In the rows, zero is written as 128.
name the system of each run
k_993, run 1 (11 x 22)
[[ 81 164 147 117 102  79  90 160  97 116 200  85 118 102 136  86 175  84
  151 149 146  81]
 [119 132 139 110  48  96 106 151  98 127 151 108  88  72 160  88 116 132
   84 177  80 185]
 [ 99 116 136  91 117 107 131 100 172 128 130 169 119 119 170 113  45 115
   68 162 133 165]
 [169 135 121 142 144 124 146 118 157 166  93 156 146 157 130 172  73 127
   37 109 119 134]
 [171  98 126 135 170 192 126 146 130 132  68 148 168 181 106 162 103 125
  134 102 128 142]
 [136 116 135 132 183 154 139 138  81 149 110 119 148 149 111 130 143 111
  198 101 175  73]
 [122 132 140 162 123 117 164 134  68 127 107  95  84 104 125 105 183 125
  193 137 126 112]
 [ 87 137 115 150 113 109 166 107 150  89 154 102  72  82 148  70 144 140
  166 139 134 143]
 [136 167  87 120 109  87 142  92 198 101 175 111  97  96 124 123 145 143
   81 133 123 142]
 [160 137  99  97 101 139  80 135 216 100 139 131 157 128 106 170 125 125
   80 130  96 142]
 [137 108 135  83 111 158  50 155 136 159 134 149 202 129 111 175 106 120
  120 115 125  94]]
k_820, run 2 (11 x 22)
[[ 92  97 178  92 137 161 117 142 139 150 108 114 154 148 123 149  89  69
  172 136 134  47]
 [120 142 154 159 104 114 184  79 109 191 128 145 154  75 118 146 136 170
  141 108 161  75]
 [112 128 139 185 130 161 205 103 187  95 111 168 149 113 133  98  81 144
  117 137 150 181]
 [135 169  84 118 152 114 100 115 181  65 209 138 152 150 111  90 145 131
  100 123 178 152]
 [179 139 109 107  68 127  54 166 118  76 142 105 125 146  90 135 185 140
  108 161  72 169]
 [ 97 105 180  88 102 151  68 194 101 152 124  70 140 136 133 152 127  70
  140 142  68  99]
 [ 80 112 190 121 123 107 153 117  56 233 106 135 150  74 155 167 117 134
  124 121 130  92]
 [100 126 163 195 155 115 222  78 126 162  82 196 130 130 167 114  54 141
   91 133 165 148]
 [176 160  69 149 179 120 156  81 175  84 167 170 120 183 128  67  79 146
   73 106 207 152]
 [243 147  58  81 108 144  78 131 154  31 152 109 107 198  54 110 173 136
  118 150 118 148]
 [169 122 134  72  89 175  69 204 137 108 125  34 131 136  67 170 188  63
  182 147  62  67]]
k_954, run 3 (11 x 22)
[[117 131 168 173  95 129 220  94 152 179  80 129 117  88 138 145  71 121
  106 137 117 102]
 [134 143 112 178 142 128 193  84 185 111 103 196 164  94 110 150 139 170
  107 132 154 177]
 [159 165  74 193 161 113  93 142 175  62 136 159 147 178  95 142 190 139
  134 107 151 137]
 [187 125  78 110  92 157  27 182 125  85 153  79 120 169 103 114 158 138
  150 106  95 123]
 [115  92 157  21  80 157  65 141 100 139 163  81 128 124 116 112 110 103
  172 154 110  67]
 [ 49 117 234 109  83 117 189 101  95 186 126 104 127  85 139 128  99 101
  132 170 109  78]
 [ 75 152 193 196 132 114 245  91 120 148 118 174 160  81 142 118 111 142
   71 160 143 197]
 [169 187  81 206 200  94 157 134 148  89 132 198 162 160 118 134 156 135
   46 120 177 216]
 [251 143  26 130 175 135  33 194 129  90 117 121 116 220 110 152 155 118
  100  88 127 151]
 [201  69  81  19 115 195  30 177 123 149 108  57 106 153 108 150  95  95
  193 100 100  46]
 [ 72  67 196  52  70 163 167  95 111 204  99  79 113  45 125 145  94 110
  238 144 115   4]]
k_475, run 4 (11 x 22)
[[142 131 134 168 132 136 195  95 121 152 106 111  90 146 134 110  92 140
  116 110 131 111]
 [130 121 103 137 157 147 158 103 144  97 130 132 116 132 133 105 133 165
  121 115 129 199]
 [103 137 108 129 169 110 126  96 173 105 141 128 127 140 116 160 182 140
  146 106 134 118]
 [136 131 115 136 110 149 109 150 146 130 128  82 135 105 109 158 172 130
  158 103  94 107]
 [ 92  95 143  92 102 143  89 153 109 144 128 113 129  91 154 120 117 122
  170 132 113 119]
 [ 94 118 165 134  82 100 137 111  91 161 126 134 102 109 158 103  93 135
  132 146 131  95]
 [127 135 151 165  87 119 148 109 120 112 134 140 105 153 141  85  92 150
   81 147 114 163]
 [127 143 127 132 158 113 125 103 149  97 154 136 125 188 129 127 132 139
   63 122 118 175]
 [157 137 118 114 170 134 117 128 145 125 113 110 142 174  99 192 172 120
   99 106  95 132]
 [138  99 124 104 171 169 125 170 121 158  77  99 139 114 127 175 134  96
  162 105 108 122]
 [111  95 125 124 149 128 149 139  81 179  79 130 108  68 168 119 105 118
  191 121 156 105]]
k_363, run 5 (11 x 22)
[[180 139 113  97 110  99 136 124 125 136 108 132  91 132 130 121  89  99
   83 163 131 113]
 [143 113 132  98 129 164 154 111 180 122 107 108 119 143 115 131  81 100
  134 139 122 102]
 [128 139 110 123 148 130 145 109 179 143 131 134 154 100 111 158 128 118
  151 107 168  72]
 [140 134 122 161 118 140 125 147 152 110  99 142 161 104  96 159 169 124
  167 133 132 116]
 [121 139 124 158 119 143 110 155 117  94 152 136 152 113 119  89 151 134
  162 130 158 146]
 [155 146 125 118  95 109 108 124  90 106 157 139 123 138 114  90 140 144
  102 159 141 157]
 [133 131 166  95 100 134 140 114 117 117 153 106 121 163 116 104 104 119
   79 163 107 145]
 [120 137 151 103 132 134 169 109 155 166 146 109 142 113 132 146  92 112
   73 124 122 122]
 [124 127 131 133 156 137 156 140 168 158  84 141 157  90 133 184 116  98
  107 124 119 136]
 [132 127  98 167 168 140 119 181 143 128  89 147 147 108 147 138 121  97
  158 110 153 132]
 [177 124  72 138 141 129  88 160  98 106 108 148 114 139 129  99 131 132
  162 121 164 131]]
k_820, run 6 (11 x 22)
[[129 145 141  84 160  90 172 130  87 144 128  95  92 105 129 131 158  75
  116 165 131 122]
 [166 143  95 145 132 102 167 144 129 171  80 123  98  71 150 148 103  99
  102 132 128 121]
 [148 108  79 119 162 127 117 129 176 129  84 177 132 110 148 142  78 115
  138 121 165 120]
 [143 123  87 145 121 113  83 104 168  94 114 170 125 155 116 131 135 151
  169 116 157  80]
 [129 111 125 145  83 167  96 126 152  97 135 102 123 148 114 109 136 159
  181 109 107 105]
 [ 74 113 168 101 113 157 136 112 133 120 165  80 136 110 122 122 159 141
  166 120 103 125]
 [ 68 140 166 144 126 111 178 116 121 149 146 104 129  80 144 142 166 138
  107 128  99 160]
 [ 97 140 130 158 161 107 151 142 126 141 131 143 131 104 171 126 115 125
   64 119 124 199]
 [148 131  95 117 170  92  86 144 101 115 126 168 117 173 155 115 115 125
   77 133 146 175]
 [189 120 107 106 123 115  72 147  81 114 105 126  87 208 124 116 118 117
  121 139 120 110]
 [171 103 135  81 117 160 129 130  94 155 100  76  98 159 106 129 109 107
  164 126 116  58]]
k_993, run 7 (11 x 22)
[[111 142 144  85 162 132 127 147 138 130 167  73 138 148 125 134 138  77
  110 124 121 111]
 [130 117 125 102 129 136 121 175  97 167 109  92 124  72 148 150 132 105
  118 127  96 159]
 [ 89  96 121 127 151 106 118 139 121 145  81 169 114  88 180 130 104 117
  160 137 146 140]
 [126 130 102 184 133  82 128 107 120 141  99 161  87 140 161 119 109 150
  125 110 146 110]
 [162 120 103 149 118 142 127  92 147  89 120 123  89 188 117 106 119 169
  126 114 112 134]
 [143 129 129  86 134 159 139  91 166 110 164  74 123 171  88 129 132 129
  132 108 123  91]
 [121 130 155  85 119 154 142 137 135 153 139  69 155  92  99 175 170 112
  130 127  89 117]
 [ 62 113 153 126 133 125 116 159 122 151 118 145 168  53 157 156 151 118
  153 131 124 155]
 [ 85 132 118 173 141  67  89 143 100 140 121 197 133 106 179 122 133 143
  119 130 162 153]
 [152 131 102 168 118  94  80 127 109  92 120 172  88 205 152  85 102 151
   97 132 136 150]
 [182 119 120  91 122 157 123 104 128 106 149  85  89 226 109  85  74 128
  102 121 118 100]]
k_149, run 8 (11 x 22)
[[ 99 139 133 118 155  85 139 147 109 135 124 109  93 106 158 133 148  86
  114 146 116 140]
 [128 129 126 163 116 108 140 150 122 139  92 141  99 116 164 118  91 108
   96 145 114 148]
 [141 113  93 130 145 127 112 128 140 140 110 156 117 131 162 112  71 136
  111 107 150 135]
 [150 105 107 115 130 130  96 104 144 131 103 141 117 166 128 148 111 152
  134 108 123 103]
 [130 115 139 129 121 160 127 114 136 146 124  97 134 144 117 149 136 156
  137  94 100 111]
 [ 91 124 141 128 143 133 149 118 123 143 142  97 126  98 132 141 168 140
  156 106 121 125]
 [ 85 140 144 164 134 104 156 123 132 115 129 126 110 109 141 121 157 121
  137 138 126 138]
 [119 146 122 155 128 107 132 129 131 107 147 139 112 133 148  93 115 128
   94 135 138 161]
 [147 120 108  96 130 118  88 129 128 109 135 139 111 163 141 108 100 127
   98 141 126 149]
 [146 109 139  87 122 143  96 132 123 146 111 115 131 162 126 150 104 120
  106 128  97 117]
 [117 105 150 112 135 148 141 134 109 173  99 112 142 103 135 164 127 128
  135 112 108 120]]
k_363, run 9 (11 x 22)
[[130 132 107  88 127 135 157 112 186  92 140 126 125  79 119 127 133 122
  103 166 115 190]
 [107 154 126 130 126  95  91 157 178 112 150 143 150 121 136 138 115  72
  109 149 147  98]
 [171 122 114 138  74 156  83 163 146 137 110 144 164 116 118 138  90 135
  113 124 114 122]
 [126 103 147  90 143 165 109 136  96 126 130 158 173 140 117 111 104 122
  148 142 164 138]
 [157 147 154 146 131 119 168 123  75 151 117 132 132 144 108 115 122 111
  117 145 159 102]
 [156 136 129 138 143 155 207 108 140 115 114 103 109 130 108 114 123 128
  109 135 125 162]
 [127 157  96 116 179 114 157 116 181 110 156 110 120 120 122 134 144  99
  111 123 149 131]
 [157 146  92 125 112 119  92 160 175 118 126 106 131 110 118 163 150 103
  124 125 106 108]
 [125 110 118 100 101 157  73 165 133 121 134 121 153  98 127 119 122 120
  171 131 126 119]
 [126 119 146 114  93 118 109 133  77 139 128 162 143 101 126 104 119 132
  158 159 160 110]
 [133 127 169 151  96 132 177 101  99 116 112 150 119 145 114  91 107 138
  122 169 138 138]]
k_475, run 10 (11 x 22)
[[161 124  87 145 115 140  98 149 110 131 131 142 124 111 139  81  94 141
  160 110 172 111]
 [140 123 118  99 115 130 118  90 128  97 160 143 117 156 110  76 114 145
  157 143 173  97]
 [141 151 147 108 105 147 168  88 159 104 173  96 136 140  81 108 135 131
  112 144 131 112]
 [116 139 158 101 116 152 155 122 162 121 154 117 176  96 100 152 149 127
   91 151 105 172]
 [ 90 136 162 145 130 114 117 154 142 151 112 159 182  95 132 183 148 108
  106 137 122 139]
 [126 136 134 185 120 108  85 193  88 154  99 155 152 126 153 139 128 108
  124 127 132 121]
 [153 123 111 136 138 109  78 168  66 121 117 146 101 176 153  81 103 105
  138 137 155 118]
 [183 131 106  86 149 119 144 107 102 112 132 105  73 185 116  84 100 106
  119 146 154 103]
 [182 131 109  75 149 157 205  80 169 114 127  93 103 127  92 126 110 118
  104 145 129 143]
 [121 130 112 111 161 151 196  93 205 138 118 135 162  61 111 179 136 136
  120 119 133 160]
 [ 93 137 113 190 134 130 121 140 178 145 109 171 189  53 134 180 166 151
  162  92 148 129]]
k_149, run 11 (11 x 22)
[[163 140 169 175 118 150 154 134 123  77 100 129 115 226  85 107 124  95
  124 163 117 112]
 [188 142 109  68 142 157 170 120  85 159 172  72 120 119 111  89 103 129
   81 115 146 146]
 [146 105 109  46 130 123 143 115 160 125  84 109  93  82 116 168 138  90
  156 175 105 111]
 [133 159 136 186  97 131 166 146 187 165 104 119 161  70 118 178 121 106
  101 115 110  94]
 [123 135  79 171 116 114  97 151 131 129 139 166 155  48 147 116 149 165
  162 103 166 152]
 [107 128 119 168 123 120  68 136 152  62 140 165 128 186 125  86 132 125
  183 131 165  88]
 [144 136 159 116  87 135 100 106  75 122 186 105 125 203 105  76 111 153
  103 127 134  99]
 [115  90 174  23 113 158 143  96 100 128 145  93 116 130 118 111 113 126
  128 167 100 150]
 [ 95 130 183  90 147 125 193 112 161 160 106 123 161  93 118 191 127  80
   88 165 107 131]
 [136 152 117 173 147 110 167 153 142 148  87 178 173  50 131 179 156 127
   86 141 135 198]
 [162 141  57 195 180 128  93 192 152  83 100 183 148 140 139 118 140 115
  154 111 180 161]]
k_954, run 12 (11 x 22)
[[140 123 129 143 138 172 141 129 156 112 125  92 126 163 111 124 124 122
  144 105 116 110]
 [134 136 116  98 119 141 143 116 140 137 156  90 132  86 112 136 152 136
  139 118 126 124]
 [ 98 127 147 122 128 116 140 131 131 112 117 122 123 100 126 137 160 102
  156 158 121 127]
 [116 145 132 167 102 117 134 149 131 122 133 131 128  99 143 102 118 117
  120 138 132 138]
 [147 131 119 122 108 109 102 128 113 114 131 159 130 134 128 115 122 141
  103 150 139 155]
 [141 125 137 120 130 129  98 129 130 118 123 136 128 187 123 126 106 115
  106 134 126 114]
 [142 121 140 111 120 153 129 124 131 158 125 103 138 140 125 144 108 133
  106 109 107 114]
 [113 114 148 113 152 147 156 120 132 150 113 124 152 107 121 157 136 122
  140 124 133 125]
 [115 141 134 171 152 127 166 134 123 136 116 125 137 102 126 132 150 118
  146 119 147 127]
 [154 140  98 152 134 126 140 137 113 108 124 133 114 113 124 100 144 137
  135 131 147 157]
 [164 133  93 106 128 117 104 128 134  94 133 127 100 154 121 100 123 117
  132 143 143 123]]

runs to name
run 13 (2 x 22)
[[132 136 129  78 108  98 109 111 144 125 146 140 133 116 119 142 128 114
  106 165 133 118]
 [125 127 156 143  87 133 113 148 144 144 110 137 151 122 135 147  98 116
   96 139 101 124]]
 => k_993
run 14 (2 x 22)
[[162 156 153 113 105 178 165 149 112 126 166  92 188  85  62 115 162 114
  145 149 152 123]
 [110 153 165 135  99 128 165 157 142 121 128 139 172  51 107 127 138  79
  132 189 144 137]]
 => k_820
run 15 (2 x 22)
[[142 117 165 133 119 186 114 165  96 177 134 107 174 161 129 115  56 110
  104  95 133  93]
 [121  88 138  72 152 127 151  99  64 174  96 144 120  89 134 139 134 145
  183 136 159 109]]
 => k_149
run 16 (2 x 22)
[[132 104 154  84 131 177 149 120 141 129 128 115 135 147 124 102  63 104
  122 146 135 130]
 [145 160 132 103 128 102 162  85 144 135 150 122 137 123  91 153 157 124
  109 141 148  92]]
 => k_820
run 17 (2 x 22)
[[146 121 128 178 142 128 167  91 101 167  96 173 126 153 142 103  67 153
  135 104 186  88]
 [166 125 116 143 176 148 179  79 143  96  94 141 116 196  91 142 151 155
  125 120 132 143]]
 => k_363
run 18 (2 x 22)
[[106 176 144 178 143  89 141 123 132 145 173 144 163 135 121 119 132 103
  116 115 191  60]
 [186 141 120 150  86 143 119 158  90 101 120 120 125 134 106 107 154 150
  100 153  94 195]]
 => k_993
run 19 (2 x 22)
[[157 153 137 150  66 108 138 105 140 141 136 127 126 127 105 131 119 139
  100 137 126  81]
 [133 119 163 124  83 171 144 114 151 109 133 132 161 131  99 125 115 150
  112 150 105 161]]
 => k_993
run 20 (2 x 22)
[[146 136  78 130 121 123  91 140 158 153 146 119 132 104 149 139 109 146
  102  80 128 117]
 [123  90 134 111 130 141  90 123 134 111  84 163 144 152 124 162 136 149
  146 136 106 152]]
 => k_820
run 21 (2 x 22)
[[117 116 117  84 115 114  97 141  81 127 151 125 108  93 157  84 125 132
  143 146 140 157]
 [108 116 149 104  95  91 132 105 119 128 112 122  73 125 152 120 113 116
  117 169  97 124]]
 => k_820
run 22 (2 x 22)
[[116 134 107 114  89 105  88 136 158  94 139 147 141  69 121 134 166 130
  161 161 131 136]
 [106 145 136 138  73 111  78 147 165 127 163 128 146 108 133 124 114 109
  125 133 130  77]]
 => k_475
run 23 (2 x 22)
[[134 119 133 152 141 137 125 150  88 161 104 163 154 117 147 109  84 117
  140 122 172 117]
 [174 122 119 142 151 138 161 116  91 117  87 153 110 161 113 109 115 135
  128 141 151 148]]
 => k_363
run 24 (2 x 22)
[[168 127  75  82 185 117  90 161 110 101 121 160 133 138 138 115 125 105
  110 148 162 187]
 [183 136 118  97 125 123  96 164  92 123 122  94  91 182 120 102 105  75
  123 145 130  84]]
 => k_363
run 25 (2 x 22)
[[142 132 114 128 169 107 100 133 113 149 125 152 139 170 135 145 113 116
  101 105 157 103]
 [161 109 133 136 125 148 110 155  86 128  85 117 107 174 126 125 124 125
  141 125 104 124]]
 => k_993
run 26 (2 x 22)
[[122 119 106 114 140 119 137 119  88 147 147  94  75 116 163  76 110 137
  153 105 151 110]
 [132 125 124 108 117  99 168  89 136 118 104 102  58 119 132 130 143 131
  127 155  96 133]]
 => k_993
run 27 (2 x 22)
[[ 48 107 161 121 155 123 123  94  99  88 160 162 137 141 142  82 160 154
  192 142 169 146]
 [129 166 150 190  80  70 135  97  92 135 149 135 101 155 124 116 151 162
   72 133 117 117]]
 => k_363
run 28 (2 x 22)
[[157 124  91 123 120 125 151  97 153 112 117 124  86 117 127 110 116 144
  134 132 133 127]
 [146 138 105 118 108 134 123 110 189 117 149 103 123 130 116 136 118 136
  113 113 117 108]]
 => k_149
